In the data rows, 128 means zero.
Here are some rows, each followed by its group. Groups can overlap.
array([115, 113, 110, 124, 114, 115, 126, 121, 115, 111, 135, 114, 137, 105,
       152, 120, 119, 117, 119, 144, 115, 129, 116, 109, 128, 126, 108, 183,
       113, 117, 164, 132, 127, 123, 119, 104, 135, 117, 120, 165, 135]) knot
array([113, 108, 113, 108, 125, 118, 117, 110, 123, 213, 166, 112,  99, 110,
       108, 135, 122, 129, 124, 109, 126, 110, 121, 112, 116, 116, 185, 131,
       119, 129, 107, 102, 109, 137, 154, 148, 109, 112, 111, 117, 113]) knot
array([145, 118, 125, 182, 122, 119, 113, 150, 108, 130, 143, 117, 139, 115,
       116, 141, 125, 119, 116, 107, 131, 119, 112, 114, 123, 121, 122, 103,
       122, 110, 117, 115, 187, 115, 135, 110, 132, 134, 121, 134, 115]) crow
array([121, 121, 154, 108, 130, 158, 116, 118, 160, 133, 113, 116, 111, 128,
       109, 153, 132, 111, 106, 110, 162, 110, 127, 127, 113, 119, 214, 114,
       106, 198, 108, 105, 158, 114, 114, 139, 136, 132, 113, 119, 105]) jam
array([189, 115, 127, 181, 150, 120, 115, 182, 108, 119, 136, 116, 128, 111,
       132, 123, 116, 116, 111, 109, 125, 119, 117, 111, 138, 121, 110, 106,
       117, 113, 108, 125, 122, 116, 130, 110, 121, 131, 121, 140, 111]) crow
array([113, 120, 153, 121, 147, 116, 114, 125, 123, 119, 112, 117, 228, 161,
       123, 118, 127, 117, 141, 113, 150, 128, 112, 113, 115, 114, 108, 106,
       113, 115, 109, 117, 121, 117, 105, 125, 109, 128, 115, 162, 112]) crow
array([108, 127, 112, 110, 138, 110, 114, 114, 136, 169, 110, 153, 177, 204,
       134, 112, 120, 135, 131, 129, 115, 190, 110, 113, 120, 110, 106, 125,
       149, 105, 125, 108, 107, 119, 115, 112, 106, 124, 130, 126, 148]) bell
array([106, 111, 113, 110, 105, 113, 132, 117, 116, 130, 121, 113, 103, 118,
       108, 112, 130, 117, 109, 157, 114, 111, 121, 174, 117, 135, 144, 129,
       123, 202, 108, 106, 103, 149, 101, 173, 106, 122, 109, 120, 117]) bell
array([110, 126, 114, 112, 117, 111, 127, 117, 131, 117, 118, 124, 116, 113,
       109, 121, 115, 139, 241, 124, 125, 125, 115, 114, 112, 115, 117, 117,
       112, 117, 118, 122, 110, 149, 134, 165, 109, 112, 117, 123, 144]) knot
array([183, 133, 126, 125, 145, 141, 138, 154, 116, 122, 118, 153, 106, 181,
       176, 117, 142, 141, 117, 125, 119, 125, 150, 121, 184, 123, 124, 144,
       157, 110, 122, 129, 121, 147, 131, 114, 115, 126, 175, 119, 139]) gate
array([123, 107, 113, 116, 126, 114, 129, 119, 119, 106, 135, 122, 133, 112,
       185, 119, 115, 129, 130, 151, 120, 142, 115, 108, 133, 125, 100, 178,
       108, 111, 151, 137, 111, 125, 119, 103, 119, 117, 113, 152, 133]) knot
array([139, 107, 108, 128, 121, 123, 126, 136, 126, 160, 193, 163, 128, 147,
       128, 138, 119, 160, 122, 138, 117, 142, 117, 126, 138, 131, 135, 109,
       159, 117, 135, 113, 130, 127, 164, 100, 131, 172, 117, 116, 164]) tent
array([103,  97, 126, 112, 114, 131, 117, 138, 111, 125, 154, 100, 124, 137,
       165, 112, 140,  96, 134, 145, 143, 153, 167, 125, 124, 140, 108, 155,
       110, 136, 143, 123, 150, 137, 116, 157, 129, 131, 103, 141, 126]) knot
array([158, 141, 139, 118, 120, 168, 110, 132, 128, 104,  98, 149, 118, 167,
       127, 124, 133, 120, 109, 109, 119, 118, 160, 182, 188, 146, 126, 139,
       157,  99, 138, 163, 128, 119, 135, 121, 136, 143, 170, 110, 121]) jam
array([116, 114, 118, 109, 136, 114, 115, 126, 135, 218, 138, 139, 136, 142,
       132, 116, 112, 129, 123, 129, 113, 216, 111, 113, 121, 116, 106, 107,
       146, 108, 108, 110, 101, 125, 107, 110, 110, 134, 133, 125, 133]) bell
array([105, 182, 132, 122, 107, 116, 144, 122, 115, 122, 100, 133, 124, 153,
       132, 113, 219, 120, 118, 193, 135, 125, 110, 136, 113, 130, 159, 111,
       132, 143, 132, 118, 117, 124, 119, 156, 126, 132, 123, 143, 132]) tent
array([112, 216, 126, 147, 135, 115, 112, 169, 153, 126, 123, 147, 145, 119,
       106, 119, 140, 130, 117, 128, 124, 117, 116, 141, 118, 118, 125, 111,
       111, 124, 108, 120, 185, 122, 110, 124, 150, 166, 183, 136, 124]) jam
array([137, 137, 123, 158, 120, 130, 112, 120, 134, 161, 152, 116, 124, 104,
       108, 140, 132, 150, 118, 116, 127, 108, 108, 118, 131, 130, 152, 112,
       146, 117, 107, 112, 192, 113, 126, 113, 122, 126, 185, 134, 126]) gate
array([112, 119, 125, 111, 133, 113, 113, 112, 218, 138, 116, 138, 206, 122,
       137, 115, 123, 128, 139, 154, 125, 136, 108, 111, 127, 137, 110, 141,
       133, 115, 129, 115, 108, 121, 104, 115, 110, 117, 119, 142, 131]) bell
array([152, 163, 118, 118, 146, 138, 125, 136, 118, 107, 105, 125, 120, 187,
       136, 127, 126, 153, 160, 106, 123, 146, 142, 111, 123, 106, 112, 112,
       122, 110, 123, 182, 146, 137, 128, 135, 109, 113, 186, 113, 147]) gate
array([120, 111, 182, 111, 168, 115, 109, 135, 120, 157, 121, 109, 146, 150,
       121, 116, 137, 111, 117, 103, 177, 125, 124, 111, 115, 113, 109, 108,
       112, 113, 104, 108, 122, 117, 109, 176, 105, 123, 114, 129, 106]) crow
array([126, 110, 114, 141, 106, 114, 148, 141, 104, 125, 169, 119, 129, 105,
       177, 110, 134, 135, 131, 172, 114, 139, 117, 126, 130, 126, 106, 167,
       144, 126, 160, 124, 129, 131, 119,  99, 143, 140, 136, 163, 137]) knot
array([139, 139, 185, 192, 119, 119, 114, 177, 114, 113, 128, 118, 135, 131,
       134, 124, 171, 114, 138, 109, 155, 133, 112, 115, 130, 128, 114, 100,
       122, 108, 137, 147, 139, 116, 150, 118, 145, 137, 114, 149, 130]) crow
array([122, 196, 176, 145, 112, 156, 125, 122, 144, 123, 120, 163, 120, 123,
       105, 129, 148, 133, 128, 139, 147, 106, 120, 163, 116, 142, 169,  96,
       128, 142, 109, 130, 141, 114, 133, 171, 148, 144, 133, 120, 122]) jam
array([118, 109, 133, 108, 106, 141, 143, 123, 115, 120, 110, 125, 130, 149,
       207, 106, 138, 151, 113, 183, 123, 127, 112, 135, 134, 156, 126, 167,
       134, 154, 139, 110, 110, 135, 107, 108, 115, 156, 118, 145, 117]) bell
array([116, 112, 117, 109, 251, 114, 113, 116, 150, 174, 121, 129, 135, 144,
       131, 115, 111, 123, 119, 116, 114, 153, 120, 112, 136, 114, 105, 127,
       132, 108, 110, 111,  98, 126, 110, 112, 107, 116, 119, 119, 117]) bell
array([113, 109, 127, 109, 105, 118, 147, 107, 135, 148, 159, 114, 128, 124,
       112, 135, 133, 196, 199, 150, 157, 118, 108, 119, 108, 121, 166, 108,
       122, 183, 107, 103, 117, 135, 130, 143, 107, 138, 108, 123, 118]) knot
array([108, 111, 114, 117, 110, 113, 128, 112, 120, 137, 114, 113, 102, 108,
       114, 111, 114, 111, 106, 177, 112, 110, 146, 117, 130, 130, 114, 180,
       129, 126, 100, 107, 100, 136, 103, 138, 105, 109, 119, 129, 108]) bell
array([114, 115, 134, 109, 255, 112, 114, 123, 136, 134, 108, 118, 152, 125,
       123, 118, 113, 115, 123, 109, 141, 135, 113, 113, 112, 110, 107, 110,
       109, 109, 110, 109, 112, 119, 109, 126, 111, 114, 116, 124, 107]) bell
array([129, 132, 133, 172, 124, 138, 110, 132, 199, 124, 133, 145, 143, 107,
       115, 139, 117, 106, 110, 157, 134, 113, 126, 119, 152, 143, 123, 125,
       123, 126, 115, 150, 167, 112, 105, 103, 187, 130, 132, 128, 121]) jam
array([104, 120, 124, 108, 108, 115, 137, 112, 117, 113, 109, 113, 138, 116,
       119, 123, 137, 134, 151, 130, 144, 112, 107, 118, 108, 116, 139, 148,
       103, 227, 145, 105, 125, 125, 124, 139, 112, 125, 106, 145, 120]) knot
array([126, 119, 136, 113, 109, 107, 164, 142, 112, 105, 109, 123, 129, 114,
       177, 118, 120, 127, 128, 157, 116, 142, 108, 107, 112, 112,  99, 180,
       109, 116, 128, 113, 104, 150, 110, 108, 112, 114, 113, 149, 110]) knot
array([157, 123, 147, 168, 127, 146, 129, 144, 134, 116, 163, 128, 129, 110,
        99, 179, 121, 123, 112, 111, 132, 104, 130, 175, 118, 143, 141,  97,
       116, 180, 114, 125, 129, 114, 128, 125, 194, 146, 112, 108, 111]) tile
array([144, 147, 125, 141, 116, 134, 128, 121, 166, 140, 146, 137, 107, 117,
       107, 140, 147, 203, 156, 126, 149, 117, 111, 116, 128, 134, 196,  98,
       149, 143, 102, 132, 148, 129, 151, 152, 125, 137, 153, 121, 168]) gate
array([118, 116, 127, 109, 191, 113, 115, 120, 148, 136, 109, 146, 187, 134,
       196, 115, 119, 125, 130, 121, 122, 193, 110, 111, 117, 113, 105, 119,
       118, 108, 119, 110, 111, 118, 112, 110, 111, 120, 126, 138, 114]) bell
array([132, 116, 118, 124, 115, 127, 119, 125, 108, 112, 108, 123, 105, 113,
       134, 125, 110, 119, 107, 118, 112, 116, 111, 120, 162, 163, 114, 105,
       115, 114, 123, 206, 114, 120, 105, 111, 126, 115, 117, 124, 124]) crow
array([110, 111, 119, 122, 111, 129, 108, 123, 123, 117, 104, 109, 196, 158,
       137, 126, 120, 112, 113, 109, 144, 121, 115, 119, 129, 123, 121, 127,
       117, 118, 133, 140, 177, 114, 111, 127, 110, 130, 109, 138, 115]) crow
array([109, 134, 114, 113, 243, 105, 130, 133, 162, 146, 130, 146, 124, 118,
       119, 106, 118, 115, 141, 135, 123, 186, 134, 104, 116, 108, 103, 137,
       118, 108, 114, 113,  94, 167, 163, 126, 108, 113, 128, 120, 134]) bell
array([127, 137, 123, 179, 122, 126, 114, 159, 143, 157, 167, 180, 132, 108,
       113, 117, 130, 126, 107, 145, 115, 108, 121, 146, 170, 152, 135, 113,
       148, 120, 100, 112, 138, 118, 115, 102, 157, 185, 181, 131, 119]) jam
array([113, 128, 149, 111, 114, 135, 114, 123, 134, 130, 115, 115, 107, 123,
       105, 128, 131, 114, 110, 110, 129, 111, 139, 162, 117, 119, 159, 114,
       118, 133, 111, 111, 120, 128, 113, 194, 115, 127, 126, 117, 109]) jam
array([180, 150, 135, 136, 103, 171, 192, 115, 102, 105, 100, 113,  97, 107,
       125, 162, 121, 158, 110, 126, 111, 107, 111, 149, 122, 132, 129, 115,
       123, 120, 130, 147, 135, 119, 102, 110, 159, 105, 122, 123, 113]) bell
array([136, 134, 129, 118, 164, 133, 133, 126, 149, 104, 108, 210, 123, 212,
       132, 155, 116, 113, 113, 123, 124, 127, 146, 128, 155, 124, 110, 128,
       113, 108, 157, 166, 130, 116, 126, 108, 167, 125, 108, 114, 124]) tile
array([105, 110, 106, 111, 117, 115, 143, 104, 108, 152, 128, 114, 107, 116,
       126, 123, 129, 125, 122, 121, 122, 115, 135, 113, 117, 115, 164, 182,
       123, 129, 129, 101, 119, 144, 171, 138, 107, 121, 124, 124, 126]) knot
array([112, 128, 166, 125, 101, 114, 133, 122, 115, 118, 112, 134, 129, 103,
       141, 107, 137, 120, 146, 204, 126, 115, 108, 126, 115, 152, 108, 176,
       148, 134, 148, 130,  97, 149, 109, 131, 121, 121, 112, 157, 133]) knot
array([139, 156, 124, 176, 108, 135, 124, 133, 133, 119, 118, 111, 139, 110,
       127, 132, 130, 137, 119, 144, 140, 120, 123, 114, 129, 131, 144, 121,
       142, 131, 112, 154, 193, 115, 117, 114, 125, 125, 181, 133, 119]) gate
array([112, 192, 114, 139, 108, 126, 164, 116, 104, 108, 107, 112, 102, 109,
       105, 183, 126, 136, 116, 106, 115, 112, 115, 234, 110, 112, 165, 104,
       112, 124, 157, 123, 137, 123, 140, 124, 144, 113, 122, 119, 118]) bell
array([117, 169, 122, 142, 116, 121, 121, 130, 130, 123, 115, 115, 134, 113,
       111, 130, 127, 139, 121, 120, 128, 119, 112, 115, 113, 114, 130, 107,
       118, 139, 106, 115, 207, 119, 113, 127, 118, 127, 172, 143, 118]) gate
array([150, 171, 129, 131, 151, 135, 125, 167, 124, 107, 109, 136, 136, 183,
       161, 115, 139, 140, 141, 117, 121, 149, 135, 114, 130, 110, 103, 118,
       127, 106, 129, 185, 150, 134, 118, 125, 115, 138, 185, 127, 151]) gate
array([142, 122, 125, 124, 140, 145, 133, 120, 104, 118, 115, 109, 113, 112,
       111, 152, 126, 129, 113, 100, 130, 111, 153, 132, 120, 113, 133, 131,
       133, 108, 117, 111, 120, 119, 255, 137, 120, 119, 128, 115, 105]) tent
array([116, 160, 180, 143, 111, 133, 120, 147, 130, 110, 106, 156, 124, 120,
       107, 120, 135, 113, 118, 144, 130, 114, 122, 152, 116, 153, 115,  99,
       125, 125, 122, 192, 123, 117, 106, 154, 176, 125, 118, 121, 118]) tile
array([121, 114, 161, 132, 111, 144, 109, 118, 146, 118, 115, 134, 144, 118,
       129, 117, 131, 125, 145, 157, 135, 112, 108, 124, 129, 229, 117, 105,
       133, 139, 121, 174, 140, 113,  99, 133, 129, 133, 110, 147, 139]) tent
array([108, 132, 120, 109, 123, 111, 136, 125, 114, 114, 123, 114, 115, 126,
       115, 122, 148, 141, 213, 113, 135, 134, 119, 118, 110, 112, 123, 122,
       106, 135, 130, 111, 119, 144, 165, 178, 116, 124, 122, 134, 131]) knot
array([116, 120, 112, 117, 121, 129, 145, 134, 103, 108, 127, 122, 111, 125,
       175, 111, 127, 132, 125, 132, 112, 193, 146, 128, 141, 120, 105, 123,
       134, 114, 189, 178, 109, 146, 125, 109, 134, 126, 145, 135, 196]) knot
array([108, 123, 114, 137, 111, 126, 119, 101, 128, 112, 112, 113, 174, 107,
       121, 143, 116, 130, 118, 127, 120, 116, 111, 126, 129, 132, 122, 174,
       142, 117, 155, 130, 150, 114, 115, 109, 121, 119, 122, 133, 126]) bell
array([121, 189, 131, 131, 107, 134, 123, 135, 119, 107, 100, 128, 132, 181,
       134, 118, 131, 139, 133, 120, 117, 150, 126, 131, 129, 111, 108, 128,
       166, 107, 154, 184, 137, 140, 107, 132, 107, 115, 179, 115, 153]) gate
array([165, 159, 156, 162, 136, 140, 120, 141, 142, 127, 177, 127, 122, 111,
       106, 117, 163, 175, 151, 102, 128, 101, 118, 133, 142, 147, 136, 117,
       139, 142, 102, 123, 132, 135, 150, 129, 117, 160, 181, 131, 151]) gate
array([112, 122, 139, 108, 140, 111, 114, 117, 189, 149, 109, 180, 155, 127,
       203, 113, 130, 124, 122, 202, 120, 155, 109, 110, 126, 129, 106, 123,
       124, 109, 112, 110, 102, 120, 105, 111, 112, 118, 119, 148, 122]) bell
array([167, 127, 173, 165, 121, 142, 128, 154, 132, 107, 128, 127, 123, 110,
       105, 139, 132, 120, 114, 123, 129, 107, 128, 166, 126, 166, 114,  95,
       118, 147, 120, 164, 127, 115, 107, 129, 198, 136, 119, 116, 109]) tile
array([121, 136, 117, 135, 136, 118, 124, 148, 119, 117, 137, 117, 156, 121,
       126, 157, 125, 115, 123, 108, 135, 155, 121, 115, 113, 109, 129, 117,
       103, 119, 163, 117, 193, 114, 176, 107, 172, 144, 129, 136, 125]) tent
array([157, 130, 147, 132, 132, 149, 110, 145, 113, 113, 108, 119, 162, 131,
       144, 128, 138, 140, 138, 112, 125, 149, 120, 125, 128, 120, 107, 107,
       155, 108, 159, 179, 163, 119, 110, 116, 133, 124, 167, 126, 129]) tent
array([125, 107, 126, 119, 179, 119, 104, 138, 125, 181, 154, 105, 116, 125,
       129, 137, 130, 103, 114, 101, 187, 115, 150, 105, 148, 119, 153, 127,
       111, 112, 107, 104, 148, 115, 187, 128, 116, 130, 107, 126, 106]) crow
array([108, 115, 112, 108, 128, 123, 114, 108, 114, 116, 103, 115, 164, 173,
       131, 122, 114, 125, 135, 112, 114, 137, 112, 122, 117, 113, 111, 154,
       115, 123, 219, 120, 123, 121, 109, 116, 107, 114, 112, 124, 141]) knot
array([135, 109, 139, 160, 105, 123, 125, 149, 131, 115, 146, 129, 160, 133,
       124, 156, 147, 118, 118, 141, 135, 128, 110, 154, 134, 181, 129, 104,
       127, 139, 184, 142, 140, 113, 129, 106, 198, 157, 104, 124, 128]) tent
array([144, 108, 129, 107, 190, 123, 109, 130, 126, 148, 132, 116, 127, 172,
       133, 121, 118, 123, 167, 100, 146, 230, 123, 111, 111, 107, 114, 112,
       108, 108, 127, 108, 125, 130, 148, 116, 112, 133, 133, 118, 113]) bell
array([125, 107, 111, 158, 136, 120, 166, 135, 109, 110, 140, 171, 112, 153,
       139, 125, 115, 112, 113, 156, 113, 131, 170, 127, 170, 135, 104, 120,
       123, 130, 168, 185, 102, 125, 130, 108, 155, 126, 103, 113, 151]) bell
array([111, 136, 135, 114, 114, 115, 127, 114, 119, 118, 107, 114, 114, 108,
       111, 116, 128, 126, 127, 125, 127, 112, 119, 122, 116, 127, 117, 138,
       129, 117, 110, 117, 106, 133, 118, 195, 107, 116, 124, 126, 112]) bell
array([116, 150, 112, 134, 112, 123, 200, 121, 104, 107, 125, 112, 101, 108,
       104, 200, 116, 125, 114, 103, 119, 112, 128, 141, 111, 108, 168, 104,
       106, 147, 134, 117, 122, 131, 215, 114, 171, 113, 123, 116, 118]) bell
array([102, 113, 105, 111, 101, 116, 216, 126, 103, 106, 104, 103, 116, 137,
       137, 107, 128, 125, 111, 161, 117, 136, 146, 140, 112, 110, 114, 157,
       112, 172, 132, 117, 106, 183, 119, 149, 106, 123, 115, 134, 125]) knot
array([109, 235, 124, 113, 124, 111, 124, 116, 116, 133, 102, 145, 161, 115,
       158, 112, 149, 131, 113, 161, 114, 123, 109, 109, 115, 112, 104, 138,
       134, 105, 107, 107, 108, 120, 107, 118, 108, 113, 158, 162, 112]) bell
array([133, 166, 137, 192, 109, 139, 127, 142, 138, 134, 133, 138, 121, 106,
       102, 131, 124, 121, 109, 141, 122, 109, 136, 158, 124, 131, 129, 109,
       175, 122, 107, 132, 159, 128, 106, 118, 173, 131, 222, 117, 113]) tile
array([114, 114, 148, 110, 113, 109, 126, 117, 160, 113, 142, 120, 129, 109,
       153, 117, 121, 125, 234, 162, 151, 135, 110, 107, 115, 143, 103, 150,
       108, 125, 129, 139, 109, 150, 128, 129, 119, 118, 107, 159, 136]) knot
array([113, 128, 124, 168, 122, 136, 111, 118, 156, 130, 129, 157, 164, 110,
       106, 157, 118, 109, 110, 133, 124, 107, 115, 153, 134, 160, 142, 121,
       124, 151, 140, 122, 156, 108, 114, 105, 213, 148, 108, 120, 115]) tile
Which 3 groups are nearest to each row below, nearest first, going by the distance to the group's nearest row?
array([114, 130, 141, 110, 130, 128, 109, 125, 187, 135, 109, 124, 108, 110,
       116, 115, 129, 101, 106, 124, 140, 107, 191, 118, 140, 134, 146, 155,
       112, 121, 100, 113, 135, 129, 116, 166, 126, 118, 136, 119, 106]): jam bell knot
array([145, 166, 137, 134, 136, 153, 148, 136, 120, 105, 102, 144, 111, 161,
       116, 134, 121, 111, 109, 116, 119, 119, 209, 133, 140, 113, 108, 124,
       130, 113, 126, 194, 117, 130, 117, 133, 138, 114, 140, 111, 117]): jam gate bell
array([107, 134, 115, 108, 169, 109, 112, 109, 124, 208, 103, 122, 127, 113,
       117, 112, 125, 119, 116, 108, 122, 121, 116, 107, 116, 109, 108, 147,
       156, 101, 104, 105, 101, 119, 159, 144, 105, 109, 152, 118, 107]): bell knot crow
Which 4 groups are nearest to each row below, nearest first, going by the average distance to the group's rows?
array([115, 138, 135, 110, 132, 111, 111, 124, 133, 145, 107, 134, 201, 127,
       163, 115, 138, 133, 150, 127, 121, 205, 109, 111, 114, 112, 104, 116,
       137, 104, 124, 110, 123, 120, 109, 113, 111, 121, 176, 143, 117]): bell crow gate knot
array([130, 178, 124, 184, 140, 126, 115, 139, 154, 141, 127, 151, 151, 105,
       105, 127, 126, 120, 111, 131, 126, 105, 128, 123, 145, 139, 130, 119,
       135, 109, 110, 127, 169, 108, 135, 108, 166, 134, 202, 125, 116]): jam gate tile crow
array([120, 108, 118, 110, 136, 125, 113, 111, 135, 164, 145, 110, 110, 110,
       123, 115, 117, 111, 118, 112, 137, 130, 195, 116, 129, 120, 122, 171,
       154, 105, 116, 114, 105, 157, 160, 139, 106, 117, 136, 118, 111]): knot crow bell gate
array([109, 131, 136, 115, 170, 110, 123, 126, 134, 130, 113, 126, 134, 110,
       118, 108, 129, 114, 133, 120, 150, 116, 127, 108, 114, 123, 104, 141,
       114, 115, 106, 115, 100, 130, 143, 189, 110, 116, 118, 133, 114]): crow knot bell jam
array([110, 118, 111, 147, 113, 115, 173, 127, 106, 111, 129, 120, 111, 112,
       111, 127, 124, 126, 112, 152, 113, 114, 115, 133, 118, 136, 133, 109,
       112, 243, 142, 127, 114, 125, 115, 116, 146, 117, 112, 128, 148]): knot tile tent jam
array([110, 128, 111, 113, 141, 109, 133, 111, 125, 144, 110, 209, 121, 173,
       161, 111, 124, 134, 119, 180, 110, 146, 114, 108, 155, 117, 105, 141,
       210, 105, 122, 109,  99, 132, 114, 116, 106, 113, 128, 120, 155]): bell knot gate tent
array([122, 151, 116, 144, 139, 144, 110, 117, 174, 115, 117, 183, 164, 133,
       118, 146, 121, 122, 112, 129, 122, 116, 120, 128, 170, 136, 140, 132,
       125, 118, 140, 153, 167, 105, 127,  99, 171, 159, 128, 127, 140]): tile jam tent gate
array([113, 123, 118, 110, 126, 121, 111, 120, 130, 139, 111, 109, 104, 117,
       106, 122, 125, 114, 113, 106, 135, 113, 130, 114, 114, 112, 164, 117,
       109, 126, 103, 107, 134, 128, 121, 190, 107, 117, 127, 119, 109]): crow jam knot gate
Which 3 groups are nearest to each row below, nearest first, going by the distance to the centre of the group?
array([131, 123, 140, 152, 135, 137, 105, 118, 181, 122, 137, 139, 154, 129,
       121, 138, 125, 123, 145, 121, 151, 110, 113, 120, 140, 182, 126, 112,
       116, 155, 128, 178, 158, 111, 118, 123, 136, 141, 101, 128, 150]): tent tile jam
array([140, 143, 138, 208, 114, 138, 136, 132, 127, 154, 149, 137, 120, 108,
       105, 144, 125, 113, 108, 138, 130, 110, 121, 130, 123, 128, 166, 102,
       150, 150, 104, 110, 144, 115, 123, 107, 179, 148, 144, 118, 110]): tile jam tent
array([108, 109, 105, 129, 133, 108, 145, 118, 125, 134, 191, 117, 124, 105,
       117, 123, 130, 160, 158, 147, 113, 120, 118, 117, 119, 128, 120, 144,
       121, 185, 142, 117, 120, 150, 132, 121, 117, 125, 126, 134, 185]): knot bell tent
Which 4 groups are nearest to each row below, nearest first, going by the distance to the group's nearest row?
array([143, 110, 126, 113, 133, 117, 118, 115, 130, 137, 201, 141, 105, 108,
       124, 124, 120, 145, 174, 131, 125, 119, 112, 109, 127, 148, 118, 120,
       131, 109, 109, 114,  99, 133, 150, 115, 117, 118, 111, 126, 144]): tent knot gate bell
array([113, 112, 105, 119, 115, 131, 151, 102, 112, 124, 152, 125, 131, 131,
       134, 184, 121, 188, 148, 122, 120, 148, 111, 126, 123, 118, 152, 125,
       135, 119, 191, 112, 163, 121, 172, 106, 138, 131, 116, 120, 171]): tent bell knot gate
array([110, 127, 117, 108, 159, 110, 113, 118, 167, 177, 106, 135, 118, 166,
       150, 114, 140, 113, 122, 118, 130, 225, 116, 111, 114, 110, 111, 133,
       113, 106, 124, 107, 102, 130, 130, 124, 108, 114, 124, 124, 115]): bell crow knot gate
array([105, 128, 108, 145, 131, 107, 116, 108, 143, 124, 121, 114, 148, 106,
       106, 121, 113, 109, 115, 134, 120, 118, 133, 110, 122, 113, 104, 183,
       124, 113, 122, 122, 108, 124, 110, 122, 105, 110, 120, 127, 121]): bell knot crow jam
array([129, 114, 118, 109, 121, 116, 127, 126, 120, 126, 123, 199, 109, 183,
       228, 117, 114, 129, 114, 190, 113, 161, 111, 115, 131, 126, 112, 109,
       118, 119, 112, 112, 107, 123, 105, 110, 121, 128, 117, 131, 138]): bell knot gate tile
array([120, 124, 120, 110, 113, 125, 134, 119, 108, 118, 119, 120, 103, 116,
       110, 153, 155, 156, 122, 109, 129, 114, 111, 147, 112, 118, 254, 103,
       112, 121, 124, 108, 131, 125, 187, 124, 144, 123, 119, 119, 116]): bell knot jam gate
array([120, 125, 124, 121, 109, 147, 114, 109, 218, 118, 116, 141, 142, 132,
       127, 134, 128, 136, 129, 168, 140, 117, 107, 120, 136, 168, 160, 113,
       118, 151, 133, 153, 160, 115, 107, 111, 130, 138, 112, 131, 163]): jam tent bell tile
array([199, 110, 135, 127, 142, 121, 109, 165, 119, 118, 146, 117, 127, 125,
       128, 134, 121, 114, 122, 108, 140, 126, 112, 111, 123, 130, 117,  98,
       110, 136, 111, 133, 121, 116, 118, 109, 124, 138, 111, 130, 118]): crow tile tent knot
array([113, 249, 114, 118, 122, 112, 152, 122, 112, 113, 107, 124, 113, 112,
       112, 132, 131, 120, 120, 114, 123, 137, 114, 116, 111, 109, 123, 120,
       113, 107, 153, 112, 123, 126, 192, 116, 137, 112, 140, 124, 121]): bell tent gate jam
array([106, 140, 126, 110, 112, 114, 106, 131, 129, 143, 108, 106, 117, 122,
       111, 112, 143, 109, 112, 103, 132, 112, 128, 133, 116, 108, 139, 162,
       110, 122, 113, 104, 132, 133, 117, 175, 108, 127, 140, 122, 110]): bell jam knot crow
array([135, 149, 113, 172, 120, 124, 120, 124, 128, 159, 146, 115, 137, 108,
       117, 130, 133, 153, 123, 119, 132, 112, 114, 119, 131, 120, 151, 124,
       170, 118, 107, 110, 172, 120, 139, 107, 119, 142, 219, 133, 122]): gate tile crow jam
Which 4 groups are nearest to each row below, nearest first, going by the distance to the centre of the group?
array([142, 140, 127, 152, 127, 118, 113, 179, 109, 108, 110, 114, 111, 114,
       114, 130, 122, 113, 142, 102, 130, 115, 117, 114, 116, 114, 113, 100,
       106, 119, 119, 202, 143, 120, 130, 127, 131, 119, 115, 131, 122]): crow tent gate tile
array([107, 120, 105, 138, 120, 115, 143, 125, 105, 138, 189, 115, 103, 112,
       109, 125, 139, 149, 134, 119, 113, 135, 129, 133, 116, 113, 138, 103,
       137, 123, 129, 114, 148, 135, 141, 119, 135, 130, 167, 126, 201]): gate tent knot bell
array([108, 137, 131, 120, 106, 149, 117, 124, 123, 139, 113, 113, 125, 158,
       103, 135, 130, 108, 110, 105, 141, 117, 180, 219, 114, 111, 177, 129,
       128, 121, 120, 109, 149, 130, 140, 161, 123, 150, 132, 112, 109]): jam tent tile bell
array([168, 110, 144, 114, 117, 136, 106, 123, 119, 177, 159, 121, 128, 110,
       116, 124, 120, 195, 136, 114, 116, 118, 108, 121, 116, 133, 113, 101,
       142, 112, 105, 107, 157, 117, 101, 110, 113, 135, 148, 134, 118]): gate crow tent bell
array([106, 102, 116, 107, 119, 137, 118, 113, 110, 150, 164, 102,  96, 111,
       131, 109, 155, 108, 121, 119, 127, 121, 184, 136, 128, 132, 146, 156,
       122, 141, 139, 106, 117, 151, 126, 155, 119, 119, 120, 132, 133]): knot bell tent crow
array([116, 102, 139, 106, 142, 118, 119, 112, 141, 137, 170, 105, 116, 119,
       130, 122, 134, 120, 146, 112, 152, 120, 114, 108, 111, 119, 121, 136,
        98, 213, 106,  98, 112, 140, 110, 143, 104, 123, 104, 134, 108]): knot bell crow tent
